Turns in one plane each, and the order they were made in; the first pair answered:
K_903 (before -> after):
[ 4.60 -4.71  0.86  2.37 -4.28 -2.47  0.77  0.17 -0.78 -1.14 -2.17] -> [ 0.16 -2.97  4.68  0.14  1.41 -1.65  2.19 -4.44  2.40  3.80 -2.33]
[-2.18  2.78 -2.24 -1.73  2.28  3.68 -3.66  0.70 -1.35 -0.25  0.44] -> [ 0.72  2.01 -1.56 -2.22  0.76  1.90 -3.25  4.17 -0.15 -3.40 -0.27]
[ 2.19 -0.75  0.97 -1.71 -1.49 -1.75 -4.02  1.10 -0.99 -0.86 -0.98] -> [-0.53  0.69  2.34 -2.73  1.68 -0.53 -3.69 -1.83 -0.66  2.54 -0.23]
K_393 (before -> after):
[ 1.72 -5.22  0.73 -4.16  1.98 -1.31  2.65 -3.26  3.50 -1.71 -2.87] -> [ 0.69 -2.82 -2.65  1.05 -5.23 -3.66  5.20  0.67  1.62 -1.28  0.28]
[-1.83  5.78  0.90 -0.18  2.62  1.24 -6.25  5.43 -3.95 -0.77  1.67] -> [-0.98 -0.72 -2.25 -1.88  6.69  7.30 -2.52 -3.70 -1.52  1.72 -2.02]
[-1.42  2.27 -2.99  0.25 -0.72  2.90  1.96  0.82  4.04 -0.11  0.31] -> [-1.14  3.65 -0.92 -0.94 -0.02  1.57  0.09  2.36  3.67 -1.37  0.41]
K_309 (before -> after):
[ 1.22 -4.39 -1.78  2.89  0.97  1.43 -2.48 -2.05 -4.04 -2.01 -1.01] -> [-1.31 -2.88  0.26  4.35  0.56 -0.32 -3.50 -1.08 -5.47 -0.69  0.91]
[-0.12  0.42 -0.52 -1.97  2.67  2.03 -3.62  0.40  0.03 -0.54  0.19] -> [-0.93  1.42  0.37 -1.54  2.58  1.41 -3.91  0.72 -0.62 -0.24  1.13]
[ 0.41  0.80  0.25 -3.15  0.63 -0.06  1.06 -0.07  2.61 -1.47 -0.76] -> [ 0.16  0.04 -1.92 -2.61  1.20  2.22  0.47 -1.23  1.20 -0.64 -0.67]
[-1.44  0.69  1.76  0.41  0.15  0.68 -0.82 -0.62 -2.29  2.00  0.79] -> [-0.86  0.77  2.77 -0.49 -0.50 -1.35  0.28  1.17 -0.86  1.01  1.12]
K_734 (before -> after):
[-0.51  0.68  0.43 -0.37  0.17 -0.65  2.76  0.19  1.98  0.87 -0.26] -> [-1.12  0.91  0.68  0.45 -0.34 -0.72  2.74 -0.03  1.55  1.24  0.51]
[-1.60 -0.47 -3.98  2.83 -2.18  3.01 -0.19 -3.20 -2.13  2.67  1.12] -> [ 0.36 -1.83 -3.73  0.59  0.87  5.23 -1.19 -4.80 -0.03  0.89 -0.81]
[-0.12 -0.74  0.64  4.37 -3.27 -0.57 -0.81 -1.24 -5.13  1.02  2.29] -> [ 1.27 -3.24  1.91  2.34  0.83  1.78 -2.44 -4.08 -4.56  0.47  0.41]
[-1.81  1.93  1.36  1.29 -0.41 -1.75 -0.75  0.41 -1.24  1.81  1.08] -> [-1.59  0.62  2.08  0.08  1.26 -0.17 -1.39 -1.67 -1.46  1.98  0.28]
Now pairs of rows:
(2 to 3 turns a pair)
[ 1.98 -1.78 -2.34 -0.45  1.04  1.53 -0.35 -1.30 -1.30  0.23 -1.95] -> [ 0.33  1.24  0.59 -2.19  2.91  0.40 -2.44 -0.26 -1.01  0.46 -1.16]
K_393 then K_393 then K_903
[ 1.40 -0.80 -5.28  0.99 -3.44  3.30  2.27  1.56  0.40 -2.31 -0.36] -> [ 2.48 -2.26 -2.18 -3.12  2.26  3.92 -0.28 -0.74  1.82 -2.89 -2.82]
K_393 then K_393
[-3.00  1.88  0.16 -0.57  0.69  1.89  1.21  0.59  3.32  0.49  1.12] -> [-0.90  0.53 -1.19 -0.78 -0.60  2.41  1.35  1.73  3.71 -1.59 -0.14]
K_903 then K_903 then K_309
[-4.24  5.09  3.35  0.15  0.73 -2.37  0.85  1.56 -1.98  3.57  3.26] -> [-0.75 -1.18 -4.92  3.25 -3.02  3.33  1.46 -1.77 -5.38  2.08  1.40]
K_309 then K_393 then K_903
[ 0.05 -3.16 -5.59  1.30 -2.59  1.05  2.27  1.50  1.60 -1.69  1.95] -> [ 0.73 -3.34 -3.12 -0.41 -1.66 -0.58  3.19  2.73  3.55 -2.97  0.98]
K_903 then K_903 then K_903
[-1.84  3.30 -1.77  0.13 -0.39  1.50 -3.32  2.88 -2.06 -0.79  1.77] -> [-2.54  2.26  0.91 -1.32  3.44  2.32 -4.40 -0.36 -1.54  0.04  1.22]
K_393 then K_309
[-1.33  2.78  0.13  1.63 -1.22  0.06 -2.93  1.56 -3.79  0.12  1.78] -> [-0.51  1.85  1.07  2.11 -3.71 -2.60  0.35  2.05 -2.00 -0.06  1.30]
K_309 then K_309 then K_734
[ 1.94 -1.51 -2.62 -0.43  0.49  2.78 -1.79 -0.91 -1.78 -2.35 -1.64] -> [-2.26  0.81 -1.88  1.37  1.21  3.03 -1.22 -2.24 -2.45  1.24  0.29]
K_393 then K_903 then K_903
[ 1.95 -3.28  2.00  0.85  1.67  0.52  3.76 -1.99  4.14 -0.58 -0.28] -> [-0.47 -2.47  0.67  3.15  2.15  3.64  1.32 -4.31  0.41  1.84  2.24]
K_309 then K_309
[ 1.26 -5.17 -1.74 -1.50  1.14  0.71  2.45 -4.84  2.87 -0.31 -1.57] -> [ 0.40 -1.31 -4.03  2.01 -4.85 -2.33  2.69  2.41  1.49 -1.84  1.10]
K_393 then K_309
[-3.93  2.36  0.30 -1.75  3.72  1.38  0.38 -1.06  1.22  2.69  0.87] -> [ 1.50  0.73  1.27 -3.07  2.44  0.06 -2.41  2.26  1.08 -3.86 -1.27]
K_393 then K_903 then K_393
[ 0.38 -2.75 -1.51  0.32  2.77  2.85 -1.00 -3.50 -0.62  0.48 -1.74] -> [-0.50  0.61  5.19 -0.08  1.80 -3.78 -0.52 -0.26  0.74  0.68 -0.11]
K_309 then K_309 then K_309
[-1.09  2.36 -2.76  2.95 -2.94  1.29 -3.70  3.00 -4.51 -0.94  2.06] -> [-4.54  4.08 -0.32  2.10 -1.08  0.67 -2.69  1.08 -3.65  2.71  3.76]
K_309 then K_903 then K_903
[ 2.61 -0.75  1.08 -2.01  0.56 -0.94 -0.64  1.52  1.58 -2.72 -2.10] -> [-2.95  0.71 -0.19  1.50  0.37  0.82  0.76 -1.71 -1.56  2.76  1.00]
K_903 then K_309 then K_393
[-1.38 -0.29  0.51 -2.54  4.92  2.56  0.89 -3.85  2.52  3.00 -1.51] -> [-1.36  4.36  3.80 -2.48  2.52 -2.25 -1.16  2.76  1.72  0.67  0.44]
K_393 then K_309 then K_393
[-1.64  1.45 -1.57  2.07 -4.97 -1.39  3.33  2.85 -1.54  0.54  0.65] -> [-0.33  1.61  0.72 -2.61 -0.83 -2.21  4.33  3.14  3.39 -0.29 -1.83]
K_903 then K_309 then K_393
[ 0.48 -0.15 -2.32  3.53 -4.06 -0.37 -1.29  1.98 -4.19 -0.58  1.91] -> [-3.30  3.01  1.78  1.22  0.99  0.12 -2.74 -0.39 -3.45  2.55  2.74]
K_903 then K_903 then K_393
[-1.22 -0.79  3.55 -0.47  0.81 -3.12  2.51 -2.41  0.28  2.71  0.26] -> [ 2.40 -3.70 -0.04 -2.02  2.15  0.88 -1.23 -2.70 -1.20 -1.84 -2.40]
K_903 then K_734 then K_734
[ 3.52 -0.09  0.35  0.85 -2.53 -4.95  2.23  3.80 -1.56 -1.98  2.27] -> [ 0.80 -0.47  4.54  0.01  0.61 -5.50  3.11  0.05 -0.22  0.67  2.67]
K_734 then K_903
[-0.54 -2.05  0.59 -0.91  1.95  3.69 -2.45 -1.09 -0.94  0.82 -1.86] -> [-1.66  0.68  1.79  2.22 -3.63 -1.43  0.76  3.68 -0.80  0.83  1.01]
K_393 then K_309 then K_309
[-2.51  3.77 -2.52 -1.51  0.34  1.22 -1.66  4.98  0.93 -0.69  1.63] -> [-1.59  1.88 -3.92 -0.48  0.75  3.60 -3.76  2.56 -2.56 -0.46  1.83]
K_393 then K_903 then K_309
[ 0.91 -1.38  0.29 -3.06  2.89  1.22 -0.28  1.38  2.05 -2.25 -1.26] -> [-1.47  0.08 -2.34 -2.02  2.59  2.97  1.69  0.71  2.28  0.46 -0.26]
K_734 then K_309 then K_903
[-3.66  0.64  0.23  0.68  0.04  1.38 -0.65 -2.05  0.72  3.83  1.91] -> [ 0.13 -0.06  2.85 -1.90  1.28 -0.34 -4.89  0.57  0.71 -0.71  0.11]
K_309 then K_903 then K_393
[ 1.36  1.36  1.02 -2.41  4.01 -0.28  0.81 -0.70  2.60  0.15 -4.21] -> [ 2.07  0.34 -4.02  0.90  0.60  2.75 -1.50 -1.27 -2.31 -0.51 -3.33]
K_309 then K_903
[ 0.14  0.07 -1.72  1.68 -3.09 -0.92  2.52  2.18  1.39 -0.26  0.12] -> [ 1.07 -1.60 -2.97  0.11 -0.39  1.47  2.20  0.27  1.74 -0.96 -1.50]
K_393 then K_309 then K_393
[-1.26  2.67 -2.50  3.34 -1.90 -0.27  3.57  2.41 -0.60  3.57  1.86] -> [-2.57  1.23 -0.58  1.66  2.34  0.81  3.08 -1.85 -0.22  5.46  1.36]
K_903 then K_903 then K_734
[ 0.62  0.15  5.12  0.12  0.50 -3.68 -0.73 -0.13  1.43 -0.49 -0.98] -> [-3.04  0.70  0.88  2.15  0.29  0.63  0.82 -3.46  0.31  3.56  0.66]
K_309 then K_734 then K_903
[ 1.77 -1.43 -1.40 -2.81 -1.60 -2.11  4.96  1.50  5.94 -1.64 -3.30] -> [-0.50 -1.23 -7.32 -0.01 -0.66  5.39  0.83 -2.26 -0.94  1.03 -1.53]
K_393 then K_309 then K_309
[-3.10  0.63 -1.06  1.11 -0.14  2.85  3.35 -1.41  2.42  2.81  1.39] -> [ 0.20  1.37 -1.48 -1.20 -1.03  1.28  2.87  2.73  4.97 -1.40 -0.47]
K_393 then K_309 then K_309
[ 3.35 -2.59  1.09 -0.55  0.33 -0.97  1.61  0.43  2.32 -3.34 -2.50] -> [ 0.93 -2.07 -1.52  2.13  1.55  3.01 -1.17 -2.60 -2.37 -0.05 -0.74]
K_309 then K_309
[ 1.68  0.85  2.36  0.38  0.19 -1.50 -4.94  1.18 -2.07 -2.33  0.74] -> [ 0.49 -0.76 -0.61  3.71 -4.04 -1.91 -0.94  0.72 -3.19 -0.31  2.03]
K_393 then K_393 then K_309
[ 0.69  2.04  2.58  3.17 -1.54 -0.83 -1.62  0.89 -1.36 -2.48  2.31] -> [ 1.97  0.58  0.16  3.43 -3.34 -1.01  0.41  1.16  0.34 -3.24  1.09]
K_309 then K_309 then K_734
[-2.82  4.09  0.27 -0.01 -0.44 -2.24  3.33  3.52  2.62  0.48 -0.33] -> [-3.94  3.83 -0.94  3.59 -1.45  0.21 -0.88  1.21 -3.39  1.26  1.65]
K_393 then K_903 then K_309
[ 0.33  1.56 -1.10  2.22 -3.02 -3.03 -2.30  2.80 -1.56 -2.58  2.02] -> [-0.73  1.15  4.09 -0.68  0.52 -5.05  0.24  0.19  2.85 -0.21  0.68]
K_309 then K_734 then K_903
[-0.82  1.49  5.64 -3.52  4.50 -1.65 -0.35 -1.39  5.34  0.81 -3.21] -> [-1.95  1.16  2.93  2.35  2.53  1.54 -6.21 -4.34 -5.02  3.04 -0.25]
K_903 then K_309 then K_734
[ 1.43  1.48  0.72 -0.56 -0.79 -1.14 -3.06  4.47 -1.45 -2.80  0.42] -> [ 1.19 -2.24 -1.62 -0.31  2.28  4.11 -2.91 -2.23 -2.22 -0.49 -0.95]
K_309 then K_393 then K_309
[ 0.31 -0.74  1.49  3.10 -3.75 -3.58  2.41  0.83  0.87  0.04  0.89] -> [ 2.55 -4.45  1.06  2.15 -1.51 -1.45 -0.75 -2.69 -1.20 -0.51 -0.69]
K_734 then K_734 then K_903
[-1.96 -1.95 -2.05 -0.19  2.57  3.14  1.42 -6.08  0.15  4.29  1.73] -> [ 5.38 -2.31 -2.57 -0.63 -1.54  0.92 -2.95  1.57 -2.15 -4.74 -0.25]
K_903 then K_393 then K_309
[-2.01  2.09  5.28 -0.89  3.27 -0.51 -2.11 -1.34  0.57  3.51  3.62] -> [ 1.42  0.78  2.92 -2.19 -1.11 -2.93  3.05  3.07  5.66 -0.04  1.32]
K_309 then K_309 then K_734
[-6.15  5.09 -1.69  1.98 -1.60  0.60 -1.45 -2.68 -3.60  3.09  3.38] -> [-4.45  3.25  1.45 -3.87  3.82 -0.07  2.16 -3.93  4.24  2.19 -0.75]
K_903 then K_309 then K_903
[ 1.49 -3.16 -0.24  1.78 -4.44 -3.02  5.78 -0.15  0.15  0.82 -0.48] -> [-0.46 -3.56 -1.75  1.60 -2.27  0.23  5.31 -3.43 -0.59  3.22 -0.40]
K_309 then K_903 then K_903
[-3.54  2.06 -3.13  2.66 -1.16  0.51 -0.11 -2.25 -3.83  3.68  4.05] -> [-0.72  1.79  2.47 -0.45 -2.29 -6.13  3.39  2.16  2.03  0.48  2.50]
K_309 then K_309
[ 3.52  0.29  1.36 -1.89  0.43 -0.25  1.56  2.24  2.84 -1.42 -1.85] -> [ 0.13  0.32 -2.49  1.71  0.93  4.22  0.59 -2.21 -1.97  2.64  0.29]
K_393 then K_309 then K_309
[-0.91  4.01 -4.42 -1.37 -0.68  0.29  0.06  4.03  0.07 -0.98  3.03] -> [-2.48  3.58 -3.50 -0.91  0.86  2.23 -0.68  0.42 -1.19  2.19  3.40]
K_903 then K_903 then K_734
[-0.19  1.03 -6.80  1.31 -3.32  1.83  2.73  1.82  1.11  1.12 -0.44] -> [-2.87  3.34 -3.18 -1.57  3.68  4.06 -0.26 -1.63  1.08  4.00 -0.06]
K_393 then K_903 then K_393
[-2.73  2.73 -2.74  2.38 -2.57 -1.69  1.56  2.93 -0.13  0.88  2.04] -> [-3.34  3.97 -1.30  0.53  1.15  0.33 -2.57  1.75 -2.99  1.01  2.32]
K_393 then K_734 then K_903
[-2.57  1.87 -1.52  3.57 -4.22 -3.86  1.12  0.11 -2.03 -0.61  0.80] -> [-1.74 -2.72 -1.50  0.38  0.93  0.05  1.68 -6.73 -0.20 -0.09 -2.09]
K_393 then K_393
[ 2.16 -2.21 -0.85 -0.09 -2.05 -0.68  1.01  1.34  2.38 -1.56 -1.33] -> [-2.13  0.76  1.41 -0.10  2.57  1.68 -1.76 -1.59 -0.64  2.72  0.98]
K_734 then K_393 then K_903
[ 0.04 -1.20  2.68 -1.04  2.81 -0.05 -2.68 -2.58 -2.37  0.62  0.09] -> [ 1.38 -1.35  2.68  0.84 -2.17 -4.00  1.02  0.22 -1.16 -0.32  0.69]
K_393 then K_309 then K_903
[ 1.22 -1.60  0.70  0.37 -1.05 -0.92 -2.57  1.47 -2.79 -2.23  0.24] -> [ 0.50 -1.44  0.66 -0.78  1.90  1.61 -3.37 -1.15 -2.59 -1.02 -0.42]
K_903 then K_903 then K_734
[ 1.40 -1.55  4.02 -3.22  2.42 -3.89  1.91  1.49  3.73  0.16 -1.50] -> [-2.22 -1.04  3.39 -2.08  4.83 -0.81  1.87 -2.40  2.02  4.39  0.13]
K_903 then K_903 then K_903
[-0.20 -1.76  3.48 -0.82  3.49 -1.46  1.46 -5.30  2.43  0.72  0.42] -> [ 3.29 -2.01  2.44  0.82 -2.34 -4.87  2.10  0.34  2.21 -3.13  0.42]
K_903 then K_903 then K_734
